One vector is turned by the same rotation once a step. Each row is the vector after some number of steps, and that number follows the row.
The counts run from 0 to 160.
[  0  -5  26  20  21   4 -13   0  -6  -7 -19  11   3 -16  -9   3  -1 -27
 -10   3  16  -4   2  15 -13   4  -1 -17   3 -26  -6   7  22  20  -2 -15
   5  13  -1  17   3  -4  -4  -6  -6] : 135
[ -8 -24  17  10  19  -3  -2   0   0 -15 -25  -5   0 -20  -3  11   0 -32
  12   3  25   3   3   4 -15   8  -4  -6  -9 -19  -7   6  15   1 -17 -10
  -6  17  -4   3   5 -13   9  -3  -4] : 131
[  0  -9  19  11  13 -11  -9  11 -17 -15 -27   6 -11 -14  11  -1   1 -25
   0  -3  13  -7  -7  11 -27  21  -6   2 -12 -23  -1  22  18   1 -16  -3
  -3   2  -1   3  -8   0  -2   0 -10] : 110
[  7  -9  15   9  -5   4   5 -12 -19 -16  -8 -10   2  -8   8   8 -14 -28
  -7 -16  22  25  -7  10   1   9 -12  -2  -1   6  -2  23  38   0  -8  -2
   1  16  -3  12  -6   1   8  -7  -3] : 60
[  0   2  11  13  18  -9   1 -11 -12 -27 -18  -1   6 -10   8   4  -7 -27
   7 -15  -4  14 -16  18  -9  11 -16   0   4 -10 -10  13  27  16 -14 -10
   6   4 -14  11  -9  12   9  -2   0] : 82
[ -2  -6  26  14   1   8   7  -3  -9 -12 -29  -6  -2   1   0  -2   9 -30
   7 -18   2  23  -6  14 -11  15   4  -6  -6 -21  -9  15  10   6 -19 -11
   3   5 -12  17  -9  -2  -2 -10 -19] : 87
[  1  -4   8  15  16   5   8  -6 -10 -13 -21  -5  -7 -13  -3 -16 -13 -32
  -4   1  10  10   3  17  -3  11  -9  -4 -12 -12 -16  -1  34   8 -14 -14
  -8  19 -21  -5   4  -8 -12  -3   5] : 50
[ -3  -7  11   3   8  -5 -11  -5 -14  -9 -22  11  -2 -14  -7   0  -2 -30
 -12  -4  28  -1  -3  11  -5  20 -15  -1  -3 -23   7  11  30  13   0  -2
  -9  19   7   9   5   2   4   1   8] : 12
[ -8  -6  12   9  16  -8  -9   5 -10  -9 -29   0  -4 -11   5  -4 -12 -30
 -11   4   9  -5  -2  13 -16  23  -3  -7 -18 -24  -9  -4  27   7   2   1
 -12  17  -9   1   0  -9  -5  -3   3] : 10
[-14  -9  23  14  -4  10  -8  -4  -9 -20 -30  -8   8 -21  -6  -6  -4 -28
 -11   5  17   9  -5  14 -14   8  -3  -4  -1 -23   2   8  16  11 -13  -1
   1  15   0  21   2   7   0   0   6] : 26
[ 10  -9  19   3  14  -4  -2 -11  -7 -15 -17   6   0   4   9  15  -5 -30
   5 -24  16  17  -2  11   0  17 -19  -5  -3 -12  -4  28  24   4  -2   2
  -3   9   2  11  -8   2   6  -3 -16] : 100
[-10 -10  19   7   5  -3   4  -7 -12 -13 -21 -21   9 -17  -6  -4  -7 -44
  12  -3  23  15  -3  13  -4   8 -15  -2  -2  -3   1   8  23  -1 -21  -8
 -11   5   0   1  -3   2  -2   2   4] : 44
[ -7  -4  20   6  23 -10  -3  -4 -12  -6 -14  -3   6  -8   2   2 -11 -46
   9   4  27   1   4  10   3   5  -8  -7   4 -12   6  19  23  14  -5   6
  -5  11  10   7   4   6   3   2 -10] : 139
[ -4  -1  31  17   9   2  -7  -6 -15 -13 -18 -10  16 -13   0  -3 -15 -36
  -7   0   9   6 -10  19 -10   2  -8 -10   9  -7   6  21  27  15 -14  -7
   2  -3   2  11 -12  11  -9   0   2] : 41
[  2  -5   3  18  14   0   4   1 -11 -28 -16  -6  -9  -8   5   4   0 -34
   8  -3   4  10 -11  10 -18  18  -4  -5 -16  -7 -16   2  13   4 -11 -18
  -5  16 -15   7  -7 -13  -5  -8 -13] : 90
[ -4  -7  16  17  25  -5   2  -1 -15  -4 -10 -10  14 -13   1   1 -13 -41
  11   6  27  -1  13  17   3  -2 -12  -8  -1  -2  -7  17  27  12  -5  -1
   1  15   0   8   3   2   5   1  -7] : 37
[ -1 -10  17   6   4   1   8  -8  -6 -16 -26  -7  -1  12  11  -4  -2 -35
   5 -26   6  20  -5  10  -8  13   3  -6  -8 -20 -10  19  11   9 -16  -5
   0   9 -15  10  -7   2   5  -3 -20] : 86
[  2  -8   6  15  12  -2  11  10 -16 -20 -18  -4  -4 -11  -4   3   9 -37
  14  -1  16  10  -2  10 -13  24  -5  -2 -20  -9 -17   6  13   1 -10 -14
  -3  21  -4  12   1 -10  -1  -5 -18] : 91
[  3  -6  19   4   9   2 -14  -3  -9 -12 -38  -7  -1 -13   3   0   5 -39
  12   2  20  17   4   9  -8  15 -18 -11 -12  -8   1   8  11   0 -14   2
  -8  12   6   6   0  -9  -3  -4  -7] : 4
[  8  -8  19  17   7  -1   3   8 -11 -13 -17  -6   9 -17  13  -3 -14 -14
  -6  -6  18  12   0  17  -8   7  -8  -3  -9   0 -18  25  30  -7 -29   1
   5   6 -15   7 -11   6   2  -1  -4] : 63
[ -3   1  11  14  14  -1 -16 -18 -17 -29 -19   5  -2 -12  21  13 -11 -27
   2   2   7  11  -6   8 -13   6 -10  -7  -4 -15   1  16  27  16   3   2
  11  16  -7  14  -2   3  16  -7  -3] : 122
[ -7 -15  28  14  -1   2   7  -6 -18   0 -12   1 -13  -7   0   8 -21 -35
  -2   3  14   6   9   4  -7   7   6   0   2 -16   1  16  32   7 -13 -10
  -2  16  -2   3  -4 -14  -8 -13 -14] : 156
[-14  -6  35  12   6  -5  -8 -11 -12  -1 -18  -8   6   7   7  11 -16 -39
   2  -9  11   7  -3   7  -3   4   0 -17   3 -19   4  13  27  11   3  -1
  -5   6  -1   3  -9   2   1  -6 -10] : 141
[ -8  -2  12  11  20 -10  14 -10 -11 -23 -23  -6  -2 -12   6   8  -3 -32
  20 -10  -5  22  -8  12  -5  14 -16   6   2  -9 -15   8  23  10 -18  -8
   5   6 -15   8  -8   7   9  -1  -7] : 83
[  0 -12   4  22  19  -9  11   4 -25  -1 -10  -9  -2 -13   3  14  -3 -31
   9 -10  11  10 -10  10  -9  10  -4  -2   1  -2 -16   9  35   7  -7 -11
  -8  10 -13  11  -6  -7   6 -14 -14] : 76
[ -6  -2  12  15  33  -6  -5  -9  -5 -15 -11   2   0 -11   4   9 -19 -41
   0   7   5   1   1  12  -8   7 -11 -10   1 -18  -4   3  28  26   6  -7
  -4  13  -6  -1   2  -6  -3  -4  -1] : 137
[ -4   0  20  18  11  -4   8   2 -19  -7 -23  -6  11  -7  -2   4   5 -23
   0 -16   5  16  -8  20   0  16  -5  -5   2 -16 -15   9  29  11  -3  -3
   4   6 -13  23  -9  14  10  -4  -9] : 80
[-11  -7  28  14   2   5 -14   3 -15  -5 -31  -1  -9 -11  13   8   1 -25
   1  -6  14   5   5   8 -19   9  -1 -10 -13 -21  -9  13  25   0  -6 -11
  -6  13   3  -1  -5 -14   0  -6  -6] : 7
[ -1 -15  25   9   1   4 -16  -6  -3 -21 -28  -3   3 -20  -4   7   0 -26
  -6   3  18  12 -12   5 -22  13  -4 -11   2 -20   4   9  10   6 -19  -5
   0  10  -1  19  -8   3   4  -2   2] : 128
[-15  -8  20  16   8   1  -7  -3 -20 -12 -29  -7   4 -17  12   5 -12 -29
  16  11  16   5   8   7 -15  -6  -2  -2  -7 -10  -8  15  25   3 -15   0
   9  12  -7   3   0  -1  12  -7  -4] : 22
[-10  -2  17   8   9   0   5  -7  -6 -15 -24   0 -11 -13  -3 -12 -16 -38
  -1  10   8  10   6  13  -4  19  -9  -3  -9 -20  -3   0  27  10 -12  -7
  -6  19 -13  -2   6  -4 -13  -2   2] : 152
[  3  -9  21   5  17  -7 -12 -12  -8  -2 -30   3   1   7   6   5 -25 -30
  -2   4  11   5   2   6  -1  11  -3 -13  -6 -19  -2  11  31  12 -11  12
  -9  13 -22   8  -4   3   4 -11  -5] : 17
[ -4  -2  13  14  14 -11  10   2 -19  -3 -19 -10  13   3   7   0  -4 -22
  -6 -21   5  13  -9  18   1  15   0  -9  -7 -15 -20  13  30   7   3   3
  -2  12 -20  14  -9  10  10  -4 -10] : 79
[  4  -6  17  13   4  -3  11  -3 -20  -4 -15 -15   1 -10  -7   1 -15 -37
  -2   5  11  22  -4  13   7  19  -9  -2   0  -3  -3   7  33   3  -9   8
  -7  12 -11  21  -5   1  -5 -14  -7] : 58
[  1  -6  18  13   3   1  -4  -2 -16  -2 -15 -10  10 -13  -7   6 -12 -30
  -9   9  24  17   4  13   3  15  -8 -13  -3   2  -5   2  34   1  -1   7
  -3  21  -7  19  -1  -1  -3 -10  -1] : 160
[  2  -9   4  11   9   4   7  -5 -10 -21 -19  -2  -3 -25   7  -7   1 -21
 -12 -22   9  22  -4  20  -8   9 -15   8   2  -9  -6  20  26  15 -15  -5
   9  15  -3  11   0   2   1   3   1] : 67
[ -3 -11  22  18  -4   1  10  -9 -17 -11 -15 -13   0  -9  13  13 -16 -21
  -3 -14   9  26   0   9  -4   5  -8   1  -1  -1 -10  19  40  -6 -11  -6
   1  13  -7   5 -10  -4   8  -9  -4] : 61
[  0 -27  15   3  11   0   1  -5   4 -11 -14  -2   3  -1   1   0 -20 -34
  -9  -9  28   0   4  12  -8   8   4 -10  -7 -21  -5  18  23   8 -17  -2
 -12  21 -10   7   2  -8   0   2  -6] : 31
[  4   3  15  16  13  -5   0  -2 -18 -20 -19   2  10 -14  -1   2   2 -21
  -2 -16   4  14 -14  23  -7  13 -12  -4   7 -11 -11  17  27  14 -12 -10
  12   0 -11  23  -9  20   8  -1  -3] : 81
[ 10   1  25   4  18  -1 -17  -9   0 -21 -30   4  -2  -2  15   7 -15 -32
   1   3   1  10  -3  13 -15  14 -17 -13 -10 -13   1  14  18   2 -20   4
  -5   3  -6   1 -12  -4  -8  -5  -6] : 2
[ -6  -4  27  20   7  -3  12   8 -12 -12 -16   4  -4  -1  -1  12  -2 -21
  -5 -16   7   4  -3  13 -12  24   1  -3  -9 -25 -18  12  25  11   8 -14
   0  18  -2  12 -11  -6   4  -7 -19] : 94
